m =
[[  1.8  -0.5  -6.2 -11.7 -10.6  10.3 -10.8]
 [ 42.1  43.5  39.5 -27.6 -25.5  26.8 -24.8]
 [-18.3 -22.8 -29.4  41.5  36.9 -38.7  34.4]
 [  5.8   2.9  -4.5  -9.4 -11.0   9.7 -12.6]
 [-14.8 -16.1 -16.1  13.5  12.5 -16.3   9.9]
 [-12.7 -14.7 -18.4   0.0  -0.4  -0.7  -1.5]
 [ -4.3  -1.6   4.4   8.9  10.5  -9.2  11.5]
 [  2.0  -1.4  -8.3  22.4  18.7 -20.2  17.1]
 [ -1.0  -4.5 -11.4 -11.8 -12.8  10.9 -14.9]
 [ 56.6  54.9  45.6 -34.2 -33.3  32.9 -34.2]
 [-13.5 -14.1 -13.6  16.3  11.8 -13.8   9.3]]
Counting starts at 0.
The bottom-right entry: 9.3
The entry at row 1, column 0 is 42.1
Find the entry in row 0 and column 0.
A: 1.8
Find the entry just left of the centre entry.
A: -18.4
The median of all entries: -1.6
The entry just right of -1.6 -> 4.4
Find the entry directly above the centre entry.
A: 13.5
The entry directly below 10.9: 32.9
Find the entry at row 2, column 0.
A: -18.3
The top-right entry -> -10.8
Find the entry just right of -10.6.
A: 10.3
The entry in the bottom-left corner -> -13.5
The entry directly below -20.2 -> 10.9
Find the entry directly above -29.4.
A: 39.5
The entry in row 2 and column 2: -29.4
The entry directly below the centre entry -> 8.9
Find the entry directly below 10.5.
A: 18.7
The entry at row 0, column 2 -> -6.2
Find the entry at row 0, column 1.
A: -0.5
The largest entry is 56.6
Find the entry directly above -33.3.
A: -12.8
The entry just left of 26.8: -25.5
Find the entry just right of -25.5.
A: 26.8
The entry just right of -13.5 -> -14.1
Find the entry just left of -33.3.
A: -34.2
The entry just left of 17.1 -> -20.2
Find the entry just right of -18.3.
A: -22.8
The minimum is -38.7
Find the bottom entry of the column that holds the smallest entry.
A: -13.8
The entry just right of the smallest entry is 34.4

Read these off the array that follows.
1) The third-last entry, reading row by row?
2) The entry directly above the largest entry?
3) The last entry, reading row by row?
4) The 1st entry on the diagonal from the top-right corner?
5) The 3rd entry, reading row by row?
6) The first entry on the main diagonal?
[[4 3 2 5 6 3]
 [4 4 4 4 4 4]
 [4 4 3 4 5 4]
 [5 6 8 4 2 6]
 [4 5 7 4 3 5]]
1) 4
2) 3
3) 5
4) 3
5) 2
6) 4

77,79,73,64,64,59,55,53,52,51,53,52,47,45
59,64,64,62,63,62,61,63,55,58,60,58,54,57
87,71,62,55,54,51,42,39,36,35,32,28,23,39
75,76,75,68,69,62,59,60,55,49,48,44,49,42
54,73,76,72,75,73,67,62,62,62,68,60,65,64
47,53,56,60,57,57,55,60,59,58,59,56,59,61
66,63,58,58,53,55,56,57,55,54,56,52,56,49
25,46,55,60,63,68,69,74,71,74,76,79,82,83
Counting starts at 0.
The top entry of the column that holds the smallest entry -> 47
The bottom-right entry: 83
The entry in row 2 and column 1: 71
Which number is the entry just right of 23?
A: 39
Which number is the entry in row 0 and column 0?
A: 77
The entry at row 0, column 1 -> 79
The entry directly below the largest entry: 75
The entry at row 2, column 0 is 87
The entry at row 1, column 0 -> 59
The entry at row 0, column 2: 73
The entry in the bottom-left corner -> 25
The entry at row 2, column 2 -> 62
The entry just right of 32 -> 28
The entry directly above the smallest entry -> 54
The entry directly below the smallest entry is 49
The entry just right of 66 is 63
The entry at row 1, column 2: 64

Read these off the row that follows.
1) Which number is the 1st entry from the left?
2) Which number is the entry just left of the largest entry?
[ 30  22 221  12]
1) 30
2) 22

M = [[-29.8, 11.2, -1.3, 26.4, 33.4, -12.4, 3.8], [-31.5, 3.8, 55.3, -3.0, 22.8, -20.7, 10.0], [6.6, -16.4, 18.5, -26.5, 6.0, -4.2, 3.1], [-28.2, -6.8, -21.3, 49.6, -13.3, 17.8, -9.9], [-17.2, 0.0, 30.3, 26.3, 27.3, -5.1, 5.1], [-31.6, 9.9, 21.7, 27.6, 5.0, 7.8, 9.3], [37.4, -38.1, 27.7, -50.1, -13.1, 10.7, -10.9]]
Report the entry at the centre.
A: 49.6
The entry just left of 5.1: -5.1
Report the entry just right of the centre entry.
A: -13.3
The entry just left of the centre entry -> -21.3
The entry just left of the largest entry is 3.8
Report the entry just right of the smallest entry.
A: -13.1
The entry just right of 7.8 is 9.3
The entry just right of 27.6 -> 5.0
Report the entry just left of 26.4.
A: -1.3
The entry just right of -12.4 -> 3.8
Report the entry just left of -5.1.
A: 27.3
Report the entry just right of the largest entry.
A: -3.0
The smallest entry -> -50.1
Report the entry just right of -31.6.
A: 9.9
The entry just left of 6.0 -> -26.5

Read these off the array that follows.
1) Read off the top-left entry.
2) Read off the 3rd entry on the diagonal from the top-right corner.
3) Read off the top entry of the column that holds the smallest entry.
4) Read off the bottom-right entry.
5) Read off the entry in the top-right corner.
6) Read off the largest entry in the last row.
7) Read off the entry just right of 9.
8) Read off the bottom-left entry.
[[55 95 70 59 78 83 89 13 52 28 62 29 38 48 14 38]
 [48 93 69 63 93 72 76 12 30 26 62  9 45 52 37 52]
 [56 84 61 58 64 95 80 33 39 29 64 33 40 36 57 24]
 [62 86 66 49 57 74 85 28 42 28 65 32 42 40 37 36]
 [52 49 50 56 63 56 50 34 64 27 46 46 45 58 22 45]
 [55 87 68 58 82 61 76 15 38 25 65 18 45 50 32 61]
 [46 92 66 60 72 90 82 25 41 28 55 29 43 40 42 32]]
1) 55
2) 36
3) 29
4) 32
5) 38
6) 92
7) 45
8) 46
